In the data rows, zero lies at 4.5, halfway between 4 and 5.
Here are some rows, each followed by its group. Rows of different groups can look alike.
[5 4 4 7 3 4 5 4 5 3 4 5 3 5 5 3 6 4 4 4 5 4 6 5 4 5 6 5 3 7 4 7 4 3 5 4 6
 4 5 4 3 5 4 5 5 6 4 4] 1
[2 6 3 4 8 5 7 5 4 3 9 8 5 4 3 8 2 9 5 2 1 6 4 6 3 8 4 5 6 4 5 2 9 4 3 1 8
 3 0 8 1 8 5 6 4 6 9 2] 2
[5 4 6 4 4 6 2 3 4 5 4 4 4 5 6 5 4 3 4 6 4 5 4 4 7 4 5 4 2 4 5 6 3 5 5 3 3
 6 5 4 6 4 4 4 5 5 4 6] 3
[8 2 7 2 8 3 6 5 1 7 7 7 4 4 4 9 6 7 4 7 7 3 6 1 6 6 2 1 5 2 6 0 4 6 6 4 2
 6 4 8 3 7 5 8 6 2 6 1] 4
[5 4 5 5 1 5 2 5 6 4 2 2 4 5 5 1 5 1 5 5 4 5 3 6 4 0 5 8 4 5 2 7 3 4 5 6 5
 4 6 2 7 2 4 4 5 5 4 8] 1
[3 5 5 5 5 6 3 5 5 3 5 4 3 5 5 3 4 6 2 4 4 5 5 4 6 4 6 6 3 6 5 5 4 6 3 2 7
 4 4 5 5 6 3 3 4 5 7 5] 5
[7 3 6 1 5 3 6 4 4 5 3 4 6 5 6 5 6 4 5 7 7 4 2 5 5 4 2 2 4 1 6 3 3 4 3 6 2
 6 7 5 6 4 4 7 8 2 3 6] 3
[4 3 5 2 3 4 6 5 4 5 5 4 5 3 3 4 5 3 7 5 5 5 2 7 4 3 2 5 7 3 5 4 5 3 4 6 4
 3 5 2 5 3 6 6 4 3 3 6] 6
[4 4 3 3 4 5 4 6 3 5 3 4 5 4 5 5 4 5 7 7 4 5 2 4 6 2 3 6 6 3 4 4 6 5 4 3 3
 4 6 5 6 4 5 5 4 3 4 5] 3
[6 3 6 5 6 2 5 4 5 5 3 6 4 6 5 3 4 5 5 5 8 1 7 4 2 7 4 3 3 4 5 5 5 4 5 5 4
 4 3 6 6 6 4 3 6 3 3 3] 7
[5 5 5 7 4 5 0 2 5 4 3 2 2 5 7 2 7 3 2 4 4 5 6 3 5 3 8 5 2 6 2 8 3 7 5 3 7
 6 6 4 6 4 3 0 2 7 3 6] 5
[5 6 4 5 4 7 4 4 4 5 4 5 3 4 5 5 4 5 3 4 4 4 4 4 5 4 6 5 5 5 5 5 3 5 6 4 4
 6 4 4 4 5 4 6 3 5 5 7] 5
[7 6 7 7 4 3 3 4 4 6 2 4 3 4 7 6 5 4 4 4 5 3 7 2 4 5 6 3 3 6 3 7 2 6 6 6 3
 6 5 6 5 5 4 3 5 4 3 4] 7
[3 5 3 2 6 5 4 6 3 5 4 1 4 6 5 3 7 4 4 6 5 4 3 4 5 3 5 5 4 3 3 2 4 6 3 5 7
 6 6 4 7 3 4 4 4 4 7 7] 8
[4 6 4 3 4 7 3 7 5 5 2 2 3 4 6 4 5 3 4 6 2 7 3 3 6 4 4 6 2 2 2 5 2 6 3 3 6
 5 6 4 6 4 3 4 6 4 4 6] 8
[8 4 6 7 5 3 2 3 5 5 1 4 2 6 8 4 6 3 3 4 8 2 8 2 5 6 6 2 3 5 2 8 2 8 5 4 6
 6 6 6 5 6 3 2 6 4 3 4] 7
[7 6 6 6 6 0 5 4 6 8 2 5 2 5 3 5 8 5 5 3 8 4 7 4 0 2 5 2 5 4 8 7 2 2 6 6 3
 5 5 6 5 3 5 3 4 2 1 5] 7
[6 4 8 5 9 3 3 2 4 5 3 4 2 6 8 6 6 5 1 7 6 1 8 2 5 5 3 2 0 2 3 5 2 8 1 4 4
 7 6 7 6 6 2 4 6 2 6 3] 4
[3 4 4 4 5 5 5 4 5 4 5 5 5 4 4 3 5 5 5 4 3 5 4 6 4 4 4 5 5 5 5 4 7 3 6 6 4
 4 3 3 4 4 6 5 3 6 2 5] 6
[2 4 2 5 7 5 4 4 7 4 7 7 4 3 3 6 3 6 4 3 4 5 6 6 4 4 7 5 5 4 4 3 6 5 4 2 6
 3 2 6 2 8 8 4 3 6 5 2] 2
[4 5 4 5 5 5 4 5 4 4 5 5 4 4 5 5 5 5 4 5 4 5 5 4 4 3 6 4 4 4 5 5 5 5 5 3 5
 4 4 5 5 5 3 5 3 6 5 4] 5
[7 4 4 5 7 3 4 4 3 5 3 4 3 5 6 6 6 6 4 7 8 3 6 2 6 6 3 0 3 3 5 4 3 8 5 4 3
 6 6 7 4 6 4 5 5 3 5 3] 3
[2 7 5 6 7 6 5 4 5 3 7 7 4 4 1 6 3 5 5 1 5 6 6 7 3 8 7 5 6 7 4 4 6 4 3 4 6
 3 2 6 1 7 5 5 3 5 7 2] 2
[6 4 5 2 3 4 4 4 3 5 4 3 5 3 4 5 4 3 5 5 4 5 3 4 5 4 4 4 3 3 4 3 3 6 4 5 2
 6 6 3 6 3 3 5 2 5 4 6] 3
[3 5 4 6 2 6 3 5 6 4 2 2 5 4 5 1 4 2 4 5 4 4 4 6 5 3 6 7 4 6 5 7 4 3 5 5 6
 4 5 3 7 1 3 4 4 5 3 6] 1
[6 4 5 7 3 4 4 4 7 5 3 4 3 5 5 3 4 3 5 3 5 4 6 4 3 5 6 5 3 7 2 7 4 5 5 5 4
 5 5 4 5 5 3 3 5 7 3 4] 1
[2 4 4 4 4 4 5 5 6 4 4 4 5 5 4 1 4 3 5 4 4 3 3 7 4 4 7 8 5 6 4 5 4 2 5 5 5
 4 5 3 6 2 6 4 6 5 4 6] 6
[5 5 4 5 3 3 5 3 5 4 5 4 4 5 5 4 4 3 5 4 4 5 5 5 5 5 4 4 6 6 5 6 4 4 4 8 3
 6 5 4 5 4 5 5 5 5 2 5] 1
[5 5 3 9 4 8 2 3 5 4 4 4 2 6 6 5 5 3 3 3 3 4 5 3 5 4 7 6 4 7 3 8 4 6 5 4 7
 6 4 5 5 5 2 0 5 7 4 5] 5
[3 3 4 1 5 5 6 4 3 4 6 5 7 5 4 6 4 6 5 6 3 5 2 6 5 4 2 4 5 3 6 1 7 3 4 4 3
 4 6 4 5 3 5 7 4 2 8 6] 8
[5 6 3 4 7 5 5 5 3 5 4 3 4 5 5 5 4 5 2 7 4 5 4 3 5 5 3 4 4 3 4 3 4 6 3 3 4
 7 7 6 4 6 4 6 4 3 5 6] 8
[4 5 5 2 3 4 6 5 2 7 4 5 6 5 4 3 3 3 5 5 2 5 2 7 3 6 2 3 6 4 5 3 5 2 4 8 3
 3 5 2 3 3 6 4 4 5 2 6] 6
[6 4 6 4 2 4 3 4 4 5 2 2 4 6 6 3 8 3 4 5 5 3 4 4 5 2 4 5 3 5 3 6 2 4 5 5 3
 6 7 3 6 2 3 3 6 3 3 7] 7
[4 4 3 5 4 4 4 5 4 4 7 5 6 4 5 4 5 5 6 4 4 4 5 5 4 4 4 4 6 6 6 4 6 4 5 3 4
 6 4 4 5 5 6 6 3 5 4 5] 5
[4 5 4 3 3 7 7 7 5 4 5 4 7 2 4 4 6 3 5 5 2 5 1 7 4 4 5 6 6 3 5 3 5 3 4 4 4
 4 5 3 3 3 5 8 4 5 5 7] 8
[5 3 4 3 4 3 7 6 3 6 2 4 7 5 5 6 6 4 6 7 6 4 3 5 5 4 3 5 7 3 3 4 5 3 4 6 2
 5 6 3 5 3 4 6 6 2 2 6] 3
[4 5 3 4 4 5 5 5 5 5 6 5 4 4 3 4 4 4 4 4 4 5 4 5 4 4 5 5 5 5 6 5 5 2 5 4 5
 2 4 4 4 4 6 4 5 4 4 5] 6
[6 4 4 4 6 2 3 4 2 6 3 5 3 4 5 6 5 6 3 6 6 3 6 2 5 5 3 2 2 4 4 4 3 6 2 4 4
 6 4 7 5 6 5 4 5 3 4 3] 4
[4 5 4 2 3 6 6 5 6 3 5 5 3 3 2 2 5 3 6 5 3 5 2 7 4 4 4 6 5 5 5 4 6 1 7 5 5
 4 5 3 3 2 6 6 6 5 4 6] 6
[4 3 4 4 3 5 4 5 4 5 5 5 5 4 5 4 4 4 3 5 4 7 5 4 5 3 6 6 4 5 3 6 5 5 6 3 4
 5 5 3 5 4 4 5 4 5 5 6] 5
[2 5 3 3 4 6 8 5 2 3 7 5 7 4 1 4 4 5 7 4 3 7 3 6 3 6 3 6 6 4 6 2 6 4 5 5 4
 2 4 3 3 4 6 5 3 6 6 5] 8
[6 3 5 4 7 3 6 5 3 6 3 6 4 5 6 8 4 5 4 6 6 3 5 3 4 6 4 3 4 3 5 4 4 6 4 5 2
 4 5 6 5 6 3 7 5 2 5 1] 3
[6 5 5 4 4 5 5 5 4 6 3 3 6 4 6 5 4 5 6 5 6 4 3 3 5 4 4 4 5 4 6 5 4 5 2 4 4
 3 4 4 6 5 5 7 6 6 5 3] 4
[5 4 5 6 3 4 4 3 6 4 4 3 5 4 6 3 5 3 5 4 6 1 5 6 5 3 4 4 4 6 5 6 4 4 5 6 4
 4 6 4 5 3 6 3 7 5 2 6] 1
[5 4 5 5 4 5 5 4 3 4 4 5 4 4 5 3 6 3 5 5 5 5 5 5 3 6 3 4 5 5 5 6 4 4 4 6 4
 5 5 4 4 4 5 4 5 4 3 5] 1
[4 5 4 6 3 6 2 5 6 4 3 1 5 5 6 1 6 2 3 4 3 4 4 6 4 2 7 6 4 6 5 7 3 4 4 4 6
 4 7 3 6 3 3 3 6 6 3 7] 1
[2 9 3 7 7 5 7 5 4 3 9 9 5 5 2 8 0 9 6 2 2 7 6 5 2 8 6 4 6 4 6 1 8 5 4 2 7
 3 0 7 0 9 5 5 3 6 8 0] 2
[7 4 6 3 8 2 4 4 2 7 5 5 3 5 6 7 5 6 2 8 7 1 6 0 5 7 3 1 1 0 6 2 3 9 4 2 4
 6 6 7 6 7 4 5 5 2 4 2] 4
[3 4 6 4 6 6 5 4 3 5 4 5 4 5 5 5 4 5 3 4 4 6 4 5 5 5 4 6 3 3 3 4 4 4 4 3 5
 5 4 4 5 5 5 5 4 4 6 5] 5
[5 5 5 7 4 5 0 3 6 3 3 3 1 5 8 2 5 3 2 5 3 4 6 2 7 4 9 6 2 6 2 8 2 8 5 5 8
 6 6 5 7 4 2 0 6 5 4 6] 5
[7 3 5 5 4 1 2 4 5 3 2 3 4 5 7 4 6 3 4 5 7 2 6 2 6 4 4 2 4 5 5 6 3 5 5 5 3
 5 7 4 7 3 3 2 5 3 2 4] 7
[5 3 5 7 3 4 3 3 3 3 5 5 4 7 5 5 5 4 5 4 3 5 5 4 3 4 5 5 3 6 4 7 5 5 5 5 6
 4 6 4 4 6 4 3 4 8 5 4] 1
[4 4 3 2 3 6 6 5 4 5 5 3 7 3 4 5 6 3 5 6 4 5 1 7 6 3 4 7 5 3 4 3 6 3 6 4 4
 4 5 2 6 2 5 5 4 5 4 6] 8
[7 3 6 5 2 3 4 5 5 6 2 3 5 5 5 2 7 2 5 6 6 3 6 5 4 3 4 3 4 6 5 6 2 3 4 8 2
 5 7 3 7 2 3 5 7 4 1 5] 7
[6 4 5 5 6 3 4 5 5 4 5 5 5 4 4 5 4 5 6 3 6 4 6 4 4 5 5 4 6 4 5 5 5 4 5 5 5
 4 4 4 4 5 6 6 4 5 3 4] 1
[7 5 4 8 6 4 2 3 5 5 4 5 2 5 6 5 5 6 2 2 6 4 9 1 4 6 6 3 3 7 5 7 3 8 4 3 6
 6 4 8 4 7 2 1 5 6 5 2] 7
[5 4 5 4 5 3 5 4 5 4 5 5 5 4 4 5 5 5 5 5 6 4 5 4 4 5 4 4 4 5 5 4 5 5 5 6 3
 4 4 4 6 5 5 5 5 4 4 4] 4
[5 4 6 4 5 3 4 3 3 5 4 4 5 4 5 5 2 5 5 4 6 4 5 3 4 6 3 6 4 5 4 5 3 5 2 5 4
 5 5 5 5 6 6 5 4 3 5 5] 7
[7 4 4 4 4 6 3 4 3 6 4 2 4 4 7 4 7 4 2 8 5 4 3 3 7 2 4 6 2 3 3 6 4 6 4 5 3
 6 8 3 8 3 1 5 6 3 5 7] 8
[6 5 4 3 2 4 4 4 5 6 6 3 7 6 0 3 2 4 5 3 4 5 3 8 4 2 5 6 6 6 5 4 6 5 6 4 3
 2 3 4 5 3 5 6 7 7 3 6] 6
[5 6 6 7 5 4 4 3 6 4 4 5 2 5 6 4 5 4 4 5 5 5 6 4 4 6 5 6 4 6 4 7 4 4 4 4 4
 5 5 5 4 4 5 2 4 4 3 4] 1
[4 5 3 3 3 5 5 7 5 3 6 3 5 5 3 3 5 4 5 5 4 6 3 6 6 2 4 5 6 6 4 4 6 4 4 5 6
 3 4 3 5 3 5 5 4 5 5 7] 6
[3 5 3 7 6 7 7 4 6 3 7 8 5 3 2 5 3 6 7 1 3 4 6 6 3 6 7 4 6 7 8 4 6 4 5 4 7
 3 1 7 2 7 5 3 2 6 6 2] 2
[3 6 5 6 5 5 3 3 6 3 6 4 3 5 5 3 3 5 4 3 2 5 5 4 4 4 7 6 3 6 4 5 5 5 4 4 8
 5 4 5 3 5 3 4 4 7 6 5] 5
[4 4 4 3 4 5 5 4 4 6 4 5 7 5 4 4 6 4 5 5 5 6 2 6 5 4 3 6 5 4 6 4 5 3 4 7 4
 5 5 4 7 4 3 7 5 3 2 6] 6
[5 3 4 3 4 5 5 4 4 6 4 4 5 4 5 5 4 5 5 6 3 3 2 5 6 2 3 5 6 2 4 3 6 5 5 4 3
 5 5 3 6 3 5 7 5 4 5 7] 3
[5 4 5 4 3 4 4 5 3 5 2 2 5 4 6 4 6 2 4 6 6 4 4 5 6 3 3 5 4 5 6 6 3 4 5 6 2
 5 6 1 6 2 4 4 6 2 2 5] 7
[5 4 3 3 2 4 6 4 5 4 5 4 7 6 3 4 5 3 6 4 5 4 3 7 5 3 3 5 6 5 5 4 6 2 4 7 3
 4 4 3 5 2 6 7 5 3 5 6] 4
[3 3 4 6 2 6 3 3 5 4 2 2 3 5 6 2 6 1 5 4 4 4 3 4 4 1 6 6 3 8 4 8 3 4 5 4 5
 6 7 2 6 2 3 3 2 8 3 7] 1
[4 4 4 1 3 5 6 6 3 6 5 4 7 4 4 6 3 5 6 6 3 4 3 6 5 4 2 4 6 1 5 2 5 3 6 5 2
 5 7 2 5 3 4 8 6 4 6 6] 3
[5 5 6 6 3 4 2 3 5 5 3 3 3 5 6 2 4 2 3 5 7 2 4 4 4 4 6 5 2 5 3 8 4 4 6 7 4
 4 7 3 7 3 4 1 6 6 2 6] 1
[5 4 5 6 2 4 3 3 7 6 3 4 4 5 5 2 5 2 5 4 6 5 6 4 5 3 6 5 4 6 4 7 4 4 5 6 5
 4 6 3 5 4 5 3 4 5 3 5] 1
[2 6 2 7 5 4 7 5 5 2 8 8 3 4 2 6 2 6 7 0 3 7 8 5 2 8 8 4 6 7 6 4 7 4 4 4 6
 4 0 5 0 7 5 5 4 6 5 2] 2
[4 5 4 6 2 6 2 4 5 3 3 2 4 6 6 1 5 2 3 4 4 5 5 5 5 3 5 8 4 7 5 7 3 4 3 5 5
 4 6 2 6 2 5 3 4 6 5 7] 1
[6 3 8 5 3 2 5 5 4 5 4 3 4 4 3 3 6 4 6 3 5 2 5 6 5 2 2 3 4 3 6 6 5 4 6 6 1
 4 5 4 6 3 5 5 5 5 2 3] 4
[3 6 3 4 6 5 4 3 6 3 5 4 3 4 4 4 3 5 3 4 4 5 4 4 6 4 6 7 4 4 4 4 6 5 5 1 7
 7 4 5 5 6 5 3 2 4 8 5] 5
[3 6 4 5 2 6 4 5 5 4 3 3 7 5 5 0 6 4 5 4 1 5 2 7 5 0 4 7 6 6 3 6 6 3 5 6 5
 6 5 2 5 2 4 5 3 5 4 8] 6
[7 3 6 5 5 2 5 4 3 6 5 6 5 5 5 7 6 5 4 5 7 2 6 3 3 5 3 2 3 3 5 4 4 5 6 4 2
 4 5 7 4 5 5 5 5 2 4 3] 4
[3 4 4 6 3 6 3 7 7 4 4 3 4 5 5 3 5 3 4 2 3 5 3 7 5 2 6 7 5 6 4 6 6 3 4 6 5
 4 6 1 5 2 4 4 3 7 2 7] 1
[3 5 4 3 2 5 5 5 5 4 3 3 7 3 4 3 5 3 7 4 3 6 1 7 5 1 4 6 6 3 5 4 5 2 6 4 4
 4 5 3 5 2 5 6 4 7 4 6] 8
[5 5 3 3 3 6 2 5 2 5 1 1 5 5 7 4 6 3 4 7 3 7 3 4 6 2 4 8 4 3 3 5 4 6 5 3 6
 4 5 3 7 2 4 3 5 5 4 8] 8
[5 5 4 5 3 4 5 4 5 4 3 4 5 4 4 4 4 1 6 4 4 3 3 6 4 4 2 4 4 4 5 5 4 3 5 7 3
 4 5 2 5 3 4 3 5 3 1 5] 7
[5 5 5 3 4 5 5 5 3 5 5 4 5 6 4 4 6 4 5 4 5 3 4 4 5 5 5 6 5 6 4 4 4 4 6 6 4
 5 5 4 4 5 4 5 5 4 4 5] 7
[4 7 5 6 6 5 3 4 5 5 5 5 3 5 6 5 4 6 3 4 4 5 6 2 5 4 6 4 5 4 4 4 4 6 5 4 6
 5 4 5 5 5 3 3 3 5 6 4] 5
[6 4 5 2 4 3 6 5 3 6 5 4 6 4 4 5 5 4 7 6 6 3 3 5 6 3 2 3 7 3 5 4 4 3 5 6 2
 4 5 4 4 3 6 7 5 2 2 5] 3
[5 3 5 4 1 4 4 4 5 5 2 3 5 4 4 2 6 1 6 5 5 4 4 4 6 5 4 5 4 5 6 6 3 4 7 6 4
 5 6 4 6 2 3 5 5 3 3 6] 7
[3 6 3 5 3 5 5 4 6 4 5 5 6 5 3 3 5 4 6 4 4 5 5 5 4 5 6 5 6 5 5 4 5 3 6 5 5
 4 3 3 6 4 5 6 5 5 4 6] 6
[7 6 7 5 8 4 3 3 4 5 5 6 1 5 8 8 3 8 2 7 7 3 7 0 6 8 3 1 1 2 5 4 2 9 2 2 4
 6 5 7 4 8 3 3 6 3 6 2] 4
[4 4 4 5 4 6 5 4 4 4 4 5 5 5 4 5 4 6 5 5 4 6 4 5 4 5 5 5 4 5 4 4 4 4 4 4 5
 3 4 5 4 6 4 4 4 5 5 4] 5
[3 6 3 3 4 6 6 6 6 4 4 4 7 4 4 3 4 2 6 5 2 6 1 7 5 4 3 8 4 2 3 3 4 4 5 4 3
 4 4 2 5 2 6 6 4 5 4 9] 8
Which 3 other groups have their centres nearest to the centre of group 2, nearest first?
5 6 4
Which 3 other groups have their centres nearest to the centre of group 8, nearest first?
6 3 5
Group 1 spreads out most along one direction. Which 3 other groups' directions of most spread are closest to that one, closest first?
6 7 3
Group 6 spreads out most along one direction. Which 3 other groups' directions of most spread are closest to that one, closest first?
1 5 2
Group 8 spreads out most along one direction. Which 3 other groups' directions of most spread are closest to that one, closest first?
5 4 3
Which 3 other groups have their centres nearest to the centre of group 7, nearest first?
1 4 3
Which 5 groups are nearest to each row below, nearest first, going by the distance to the group's nearest row?
[5 6 5 3 6 7 3 3 3 7 3 3 4 4 5 4 4 4 3 4 5 2 3 3 6 4 4 6 3 4 5 5 3 5 4 3 5
 9 6 5 7 5 4 5 4 3 5 6] ~ 3 5 8 7 4
[4 5 7 6 3 6 4 4 4 5 4 5 6 5 5 5 2 5 6 4 4 4 6 5 2 4 5 6 5 5 4 5 4 6 3 4 4
 4 5 4 4 5 5 3 4 6 6 4] ~ 5 7 1 4 6
[2 7 2 7 5 6 6 5 5 3 8 8 5 4 2 5 3 7 6 2 3 8 6 5 3 8 7 3 4 8 5 4 7 4 6 4 8
 3 0 7 1 7 5 5 3 5 6 2] ~ 2 5 6 8 1
[0 4 3 2 5 4 6 4 5 4 8 6 6 6 2 4 4 6 4 4 4 6 2 6 4 8 3 7 8 4 7 2 7 2 5 2 4
 3 3 5 3 4 5 6 4 4 8 5] ~ 8 6 5 4 2
[3 3 6 3 4 3 6 6 6 5 4 4 6 3 2 5 5 4 5 5 3 4 2 6 5 4 3 5 6 2 4 4 5 3 4 5 3
 2 5 3 5 3 5 6 6 4 4 5] ~ 6 3 8 4 7
[5 2 7 5 4 1 5 4 5 5 4 5 5 5 5 5 6 5 3 3 7 1 6 4 4 6 4 2 4 6 6 5 4 5 4 5 3
 6 6 6 5 5 3 4 5 2 5 4] ~ 4 7 3 1 5
[2 3 5 3 1 5 4 4 5 3 4 3 5 4 4 2 6 2 4 5 4 5 2 7 5 2 3 7 6 4 5 5 5 2 4 7 3
 3 6 1 6 2 5 6 3 4 2 7] ~ 6 8 4 1 7
Which 4 groups are nearest to each row below, nearest first, going by the distance to the group's nearest row?
[2 7 3 5 5 6 4 6 6 3 5 5 3 5 3 4 3 5 5 2 2 7 4 6 4 4 6 7 6 5 4 4 6 3 4 4 7
 4 4 3 4 4 4 4 4 6 6 6] ~ 5 6 1 8
Which 5 groups are nearest to each row below, nearest first, going by the distance to the centre of the group?
[4 4 5 3 4 4 6 6 5 5 4 4 5 3 4 5 4 4 5 5 3 6 2 7 4 2 3 6 5 3 6 4 5 2 4 5 4
 3 4 3 4 3 7 6 4 4 4 6] ~ 6 8 3 1 5
[6 5 5 4 6 2 5 4 3 6 4 5 4 4 6 5 4 4 4 4 6 3 5 4 6 5 4 3 6 4 6 2 4 6 5 5 4
 5 6 4 4 5 5 4 4 4 4 5] ~ 4 3 7 5 8
[2 7 2 6 3 5 6 6 7 3 5 7 5 3 0 2 3 5 7 3 3 9 6 7 2 8 7 7 7 8 5 6 8 2 5 5 6
 2 1 5 2 5 6 5 4 7 5 4] ~ 2 6 5 1 8
[6 3 4 4 5 3 5 4 4 5 5 5 5 3 5 6 5 4 6 5 7 3 5 3 5 6 2 3 6 4 5 5 4 5 4 6 3
 3 5 4 5 5 5 5 6 3 3 3] ~ 4 3 7 6 1
[6 5 6 6 5 3 4 4 4 6 5 5 4 3 5 7 4 6 3 6 8 2 6 3 6 5 3 3 2 4 4 4 4 8 3 4 4
 5 6 7 5 6 4 4 5 2 5 3] ~ 4 7 3 5 1
[5 5 4 5 5 5 3 5 5 5 3 3 3 6 5 4 5 3 4 4 4 5 4 4 5 4 5 6 4 4 4 6 4 4 4 6 4
 4 6 3 6 4 4 4 5 4 4 7] ~ 1 7 5 8 6
Which 5 groups are nearest to each row below, nearest first, going by the average distance to the group's rows?
[5 4 5 5 3 5 4 4 3 4 4 4 5 4 5 4 5 4 4 5 5 5 5 5 4 4 5 5 6 5 5 5 5 5 6 5 4
 4 5 4 5 4 5 5 3 5 4 5] ~ 1 6 5 3 7
[6 4 4 2 4 5 4 4 2 7 5 3 5 4 5 6 5 5 3 7 4 5 3 3 6 3 2 4 4 2 4 2 5 6 4 2 5
 5 7 6 6 4 4 7 6 3 5 4] ~ 3 8 4 5 6
[4 4 5 2 2 6 3 5 3 5 4 3 5 4 2 3 4 3 4 5 4 5 3 7 5 4 5 6 5 3 5 5 6 1 3 4 6
 4 7 3 5 3 6 5 4 6 3 6] ~ 6 8 1 3 5
[5 4 5 5 4 4 1 5 4 7 2 1 5 4 8 5 7 4 1 9 6 4 4 4 6 3 3 6 2 2 3 5 2 7 5 3 4
 6 7 2 8 3 3 6 7 4 4 6] ~ 3 8 7 1 5
Which 3 other groups have their centres nearest to the centre of group 5, nearest first?
1 7 8
Group 2 spreads out most along one direction. Which 3 other groups' directions of most spread are closest to that one, closest first?
5 1 4
Which 4 groups are nearest to each row below, nearest first, going by the distance to the centre of the group?
[5 5 5 2 6 5 4 4 4 6 4 4 5 4 5 6 6 6 3 7 4 6 3 3 7 3 3 3 5 3 3 3 5 5 5 4 3
 5 6 5 6 4 4 8 5 3 4 6] ~ 3 8 4 6
[3 5 3 3 2 6 5 5 6 4 4 3 6 1 5 3 3 3 7 6 2 7 0 7 5 2 4 6 6 3 5 4 5 2 5 5 5
 3 4 2 7 2 4 5 3 5 4 8] ~ 6 8 1 3
[6 4 6 6 2 5 2 4 6 5 2 2 3 4 7 2 6 2 5 4 3 5 4 4 4 1 5 6 4 6 2 8 2 5 5 6 5
 6 7 2 6 3 3 5 6 6 2 6] ~ 1 7 5 6
[5 5 4 4 5 4 2 4 3 4 5 3 3 5 6 3 5 3 3 5 4 4 4 2 7 3 4 4 4 5 3 6 3 7 4 3 5
 6 5 4 6 5 5 4 4 6 4 6] ~ 5 1 7 8
[3 5 5 8 3 6 0 3 9 4 4 3 2 4 6 2 3 3 3 2 4 5 7 4 4 2 8 8 4 9 4 7 3 5 6 3 9
 6 5 4 3 5 5 1 4 8 5 5] ~ 5 1 7 6
[2 7 3 5 3 6 7 5 7 3 6 6 5 7 2 4 3 5 6 2 3 7 5 7 1 6 5 6 5 9 4 5 5 2 5 4 6
 4 2 5 2 4 7 5 3 8 5 4] ~ 2 6 5 1
[5 5 6 6 2 6 4 4 4 3 4 3 4 4 6 3 6 2 4 4 4 5 4 4 5 2 6 6 3 7 5 8 2 5 6 5 4
 5 6 4 5 4 5 2 5 7 3 6] ~ 1 5 7 6
[6 5 7 9 5 5 2 3 6 3 5 5 1 5 7 5 5 5 2 4 6 4 8 2 3 6 7 2 2 7 4 7 3 8 5 3 7
 6 5 7 5 6 3 0 4 7 5 2] ~ 5 7 1 4
[4 4 4 1 5 4 6 5 1 4 5 6 6 7 4 7 5 5 5 5 3 7 3 4 3 7 2 3 5 2 4 2 5 3 2 3 4
 6 4 4 3 5 4 7 5 2 5 4] ~ 3 8 4 6
Which 3 other groups have their centres nearest to the centre of group 1, nearest first?
7 5 6
Which 4 groups are nearest to each row below, nearest first, going by the average distance to the group's rows?
[6 3 6 0 5 0 6 5 3 8 3 5 4 5 4 6 5 6 6 7 7 2 5 3 7 5 1 4 6 2 6 3 5 3 4 3 1
 5 5 4 5 4 6 5 6 1 5 4] ~ 3 4 7 6
Which 3 other groups have their centres nearest to the centre of group 4, nearest first?
3 7 5
Group 5 spreads out most along one direction. Which 3 other groups' directions of most spread are closest to that one, closest first?
8 2 6
